A single turn carries every row of the set below to another of its rows. Some are shown first; where does it send the rows asked next?
Sagik: [  6   9 -15  -3  -7  -6   9 -15  -3  -3  -2  -4  -9   2   4 -21   1   6
 -12 -23   5   2 -15  -7   1  -8  -3  -2 -12  13  -9 -18   8  -8  -5  15
   4 -10   9  -1   3]
Nog: [  8  -3  -9  11 -23  -1 -18  -9   2 -13  21   0   2  12  23 -10   2   1
  -6 -29  -9  -6 -16  -7   1  -2 -22   5  -1  -6  -2   4 -15  -9  -7   8
   2 -20  14   3   6]
Mene: [  7  -3  -4  -2 -26  -4 -10 -20   8 -11  16  17  -3  -2  18  -5  -1  -2
  -5 -16   4   4 -17  -4   2  -6 -26  -4 -12  -6  -8 -17 -11  -7  -6  21
  17  -7  14  11  11]
Vame: [ 12  -9 -11  12 -15 -12   0 -17   1  -5  14  16   2  16   4  -7 -13  25
  -7 -33 -12  -5  -9 -13 -12 -11 -27   5 -15  14  -5 -18 -14 -20 -25  21
  10 -13   5   4  -2]
melod: [ 11  12   5  10 -37   0  -5  -9  15   3  -3   1   2  16   6  -9 -15  31
 -10 -27  -7   5   0  -2   5   2 -19  -3 -10  14   6 -25 -10  -3 -18   1
   9  -9   4   5   4]
Pimi: [  6   5 -21   4 -29  -2 -16 -11  -4  10  22  10  12   2   8  -6 -14   4
 -26 -32   4   9 -21   1   6  -6 -31   0  -8  -3   4 -14 -16 -13 -10  20
  11  -6   4  13   2]
geziz: [  7   0 -22  10 -17 -12  -1 -12   8  -6  23  13   1  36   3 -12   2  20
 -15 -18  -2   7 -10  -2   2  -7 -22 -11 -11  12   1  -1  -6 -12 -17   9
  11  -6  25   7   3]
ter: [ 10  -5 -17   1 -25   0  12 -21 -12   8   9   3   2  11   5  -6   2   2
  -9 -13   3   4  -3  -1   4  -5 -29  -3 -19  20  13 -24  -3  -8  -9  -7
  15 -13   3 -11  -2]
vubif: [  1  15   5  11 -22  -6 -12 -17   9  -5  17  13   2  10   7  -8  -8   9
 -13 -13  -1  -3 -11   2   3  -9 -14   5   8 -13   0 -13  -6 -12  -3  -3
   1 -11  16   6  -1]
setok: [  3  10  -7  15  -7 -16   2  -9   1   6   9  -6   2 -15  20 -12  -2  11
 -21 -23  -3  -5 -21 -14   3  -1 -19  -4 -14  17  15 -18  -5 -14  -5   8
  -2  -3   7  -2   1]
zol: [ 12   5  -2  -1 -13   3 -13 -15  -8  -5   7  -7   0  23   7 -12  -5   8
 -14   2  -2   3 -10  -3   2  -4 -19  -9  -1   0  -1 -32  -3 -10 -12  -6
  10 -11  14   2   2]
Ludo: [ 10   5  -7  11   9 -10  -4 -10   5  -6   9   6  -1  26   4 -10 -13   5
 -15 -27  -5   1  -1  -4   6   1 -17  -2 -29   9  -1 -15 -13   2 -11 -11
   4 -12  10   4   2]
bepe: [ 10   3 -30   3 -29 -10 -13 -12 -18   7  19  12   7  18   9 -12  -9   9
 -20 -36  -2  -2 -14  -5   4  -7 -20  -5  -7   9   1 -10  -3 -12  -8  15
   8  -9 -11   5   6]
banez: [  1  -6  -7  18 -12   6 -12 -16 -18  -3  10   7  -6  27  10  -9  -1  19
 -14 -25  -8  -1  -1  -2  10   4 -22  18 -20   8   2  -3  -9  -5  -9   5
   5 -11  -6   4   3]
ludi: [ 13   0 -14   2 -12   2  -4 -20  -1  -5  12  -1   2  35  -5  -8  -1  12
 -15 -19   0  12  -5 -10   0 -12 -15   3 -21   3  -5   0  -8 -16 -12  -4
  10   1  16   0  12]
gumi: [ 14  11  -8  24 -12   0   6  -9   9   0  15   4   4  28   4  -7  -5  13
 -15 -21   0  10  -9  -6   8 -16 -18  10  -5  -2  10  -6 -16 -19 -14   1
  15   7  18  -3   9]
gosot: [  6   1 -21   2 -30  -5  12 -12   8   3   2  11  13   4  31 -10  -1  16
  -8 -18  -6   6  -7  -1   5   8 -24   5 -16  17   5  -3 -13  -8  -6   2
  12 -17  11   1  11]
Pinog: [-11  -2 -18  18 -18  -3 -14 -15  -4  -6  19  17  -6  16  18 -12  -8  20
 -20 -18   4   4  -7   8  11   5 -20  13 -19   2  -1  -6  -8  -5 -10   5
   6  -9  14  18   4]
fula: [  6   1  -4  27 -11   8  -1  -4 -10   4   6  -2  -6  22   5 -14  -8  13
 -22  -8  -9   1  -8  -6  12  -2 -21  10  -6  18  14 -12 -18  -3 -14   4
   6  -9   3   7  -3]
fusu: [  6   2  -1  12 -35   5   4 -20   7  12  13   9   6   6  -2  -8  -6   2
 -10 -21  12   7  -8  -2   0  -8 -28  -1 -13   4   6 -29 -15  -1 -15  -2
  16  -9   9   4  -6]
Betaf: [  6 -10 -19   3 -14 -14   3  -7   3  -7  12   8   6   1   7 -11 -15   7
   3 -30   2   3 -13  -6   2  -8 -34  16 -17  -4 -16 -11  -8 -15 -17   9
   9 -13  10   6   2]
vifi: [ 12   3  -2  -2 -22 -10   6 -15  10  -5  12   9  -7  -6   6  -6  -4  -6
 -13   3  -6  -1 -14  -7   7 -13 -19  -6   0  12   2 -16  -6 -10  -4  12
   8  -9  11   4   3]
som: [ 19   0 -18   9 -20  -3   0   7   4 -10  15   4   6  25  -4 -12  -2  10
 -11 -26  -5   2 -18  -5  19  -9 -26   1 -10  -7   3   1  -9 -11 -17   5
  14  -4  24   4   4]
dulo: [ 15  -2 -10   0 -14  -2   2 -10  -5  -5   9 -13  -2  13  -1 -13 -27  13
 -19 -21  -9  -1 -10 -21   0 -15 -24   2 -18  18  -8 -22  -8 -24 -24   6
   8 -11  10   4   5]
Kaz: [  4  13 -11   1 -12  -2   6 -14  -4  -2   6   5  -3   9  12 -21   0  20
 -23 -36  -5  -7 -18 -10   4  -6 -12 -11  -9  19   2 -18   5 -15  -9  31
  11 -15  13   3   3]
gul: [ 10   5 -14   9   3 -12   0  -8   1  -7  15  22   6  25  14  -9 -10  11
 -19 -31 -11  -7  -6  -2  13   3 -15  -6 -31   8   5 -12 -10  -2 -11  -4
  11 -15  15   8   5]
sur: [  5   5  -5  11  -8  -4   5 -21  11  -1   0   5  -6  -8   5  -8   5  10
  -9 -28   5   7 -16   2  -7  -9  -7   9 -11   5   1 -19  -2  -9  -8  24
   2  -5  13  -2  -1]
lagi: [  2   9  -6   8 -20   1 -22 -17  15  -6  17  20  -1   2  17  -9 -11  20
  -6 -21   7   2 -14  -1   4   1 -32   2 -20  -2  -1 -20 -15   8 -19   4
  14  -2   8   8   9]
Zadus: [  7   6   0   7 -17 -12 -15 -13  -9  -3   3  -7  -1  -7   6 -12  -5  15
 -18 -36  -6 -10 -18 -17   0  -2 -12  -2 -25   9   4 -18   6 -13  -8   5
  -6  -4  -1   1   4]
vin: [  8   9  -6  -2 -41  -2   2  -5  14   2   1  -3   5   1  12 -10 -14  18
 -20 -26 -14   1  -6  -6  14   1 -21   6 -10  16   6  -3  -7 -10  -7  -5
   1 -18  14   3   8]
par: [  8   3  -3   2 -13   6  -6 -11   2  -5   3  -2   0  -3   5 -12   3  13
 -15 -43  -2   2 -22  -7   2  -6 -19   4 -16   2   2 -15  -5 -12 -13  34
  10 -12  16   3  -1]
fupog: [ 13   8  -3   5 -26   1 -24 -13   0 -11  17  13  -3  11  10  -8  -9  22
 -15 -35 -19 -15  -9 -12   8  -3 -25   2 -20  12   6  -5  -6   1 -15   4
   6  -9  -5  -4  12]
bom: [  3  -2 -13  14 -23   6  -3  -1  -5  -2   8  11  -4  11   4 -15 -12  10
 -27   0  -2   0 -16   2  19  -1 -15  10 -14   5   4 -12 -10  -2 -14   3
   4 -10  19  19  -2]
vuk: [ 17  -6 -15  11 -15  -2  -9 -13 -12 -10  14   6   4  27  24  -8   7  13
 -12 -11 -18  -8 -13  -5  -6  -2 -16 -11  -4  11  10 -16 -12 -13 -15  11
  12 -16  11  -2   5]
pafev: [ 14   7   1  17   1  -7   2  -9  14  -3  11  13   3  17   1  -3 -12   5
 -23 -26 -13  -3  -5  -5   8  -3 -13   4 -28   6   9 -12 -18  -1 -11  -9
   4  -8  15   8   1]
tuso: [ 11   4 -10  11   0  -5  -4  -1  10  -7  14   9   6  15  12  -9 -15   3
 -23 -32  -9  -1 -13  -6  15   1 -19   0 -31   2   6  -9 -18  -2 -14  -2
   8 -13  25  11   4]
fof: [ 17   6   1   2 -19  -7  -4 -11  -2  -8  11  -8 -15  11   8  -9  -7   2
 -10 -15 -12  -7  -6 -15   8 -10 -23 -11   1  20   3 -19  -1 -11  -8  12
  10 -10  -5  -5   5]
fasez: [  4   7 -15   6 -14 -16  15 -11   5   1  13  12   2   0   7 -10 -25  12
 -17 -12  -3  -3 -11  -7   4 -18 -20  12  -7   8  -3 -21  -4 -29 -15   3
   8  -6  16   3   4]
senes: [  7  -3 -10   3 -12  -8  -2  -7  -9   1  -1   8  13 -16   9 -15   5   7
 -12 -22   0  -4 -28 -10   3   3 -20  -6 -27   2   3 -21  -3  -5 -11  11
   4  -7   8   6  -1]
Zak: [ 14   1   2   4 -25  -4 -15 -22  -7 -13  17  13  -9  16  17  -7  -3  11
  -4 -35  -7  -7  -5 -10   2  -6 -24  -8 -10   5  -2 -17  -3 -13 -11  24
  19  -9  -5   2  13]
Dogi: [ 15  -4 -10   2 -28   3   1 -11   1  -2  -9   9  12  17  15  -9  -1  21
   1 -23   1   9  -2   2   0   8 -23  -1 -23   9  -2 -23 -11   1 -17   1
  16 -13   0   2   8]
puzim: [ 16   0 -19   6 -26  -5  -7 -13  -1  12  10   5   7  -2  -6   2 -12  -1
 -23 -13   1  13 -15   4   0 -13 -21   5  -8   2  11 -20 -14 -11  -9   8
   2   1   1   2  -3]
dig: [ -2   6  -5  16 -14 -15 -12 -17  -2   1   9   9   3  -3  16 -15  -3  21
 -15 -33   7  -3 -19 -12  -6   4 -18 -14 -21   8   1 -30  -3  -5 -15  15
   4  -1   4  11  -1]
lov: [  6  -1 -26   8 -38  -5   2 -16  -6  -2  23  -1  -6  12  22  -9  -2   8
 -15 -35  -6  -4  -4  -7  11  -4 -26  -4 -16  24  15 -10  -1 -13 -11   3
  11 -16  11  -6   7]
ziki: [ 14   3 -30  10 -18 -12  -6 -13  -8  11  12  -5  -2  14   3  -7 -11   0
 -15 -20   3   9  -9  -3  -2 -10 -18  -4  -4  19   4 -19  -8  -9 -11   4
   1  -2 -13  -2   1]
sinef: [ 13   4 -15  -2 -16   0  -1 -11   1  -2   6  21   7  -3   9 -12  -4   5
 -12   7  -3  -2 -18  -3   9  -5 -20   2 -20   8   6 -19 -11   6 -13  -7
  12  -3   8  -1   6]
rez: [  6   3  -7  13 -53   3  -7 -13   5   0  22   8  -2   6   6 -10 -11   5
 -16 -43   3  -4 -12  -7   9  -7 -20   0 -17   4   6 -14  -8  -6 -15   4
  10 -12  14   9   3]
Pirod: [ 11  11 -14   6 -12  -2  -6 -10   2  -1  15  -3  -7   8  22 -14  -9  11
 -17  -7 -13  -7 -13 -17   9  -2 -29  -5 -11  29  12 -10 -12   0 -13  -4
   9 -10   1  -6   9]

gumi moves to ludi
Kaz moves to par
Now find these:
dig moves to senes
Pimi moves to puzim
tuso moves to pafev
Pinog moves to bom
vifi moves to fof
fusu moves to ter
vubif moves to zol
vin moves to melod
Vame moves to Betaf
fupog moves to lagi

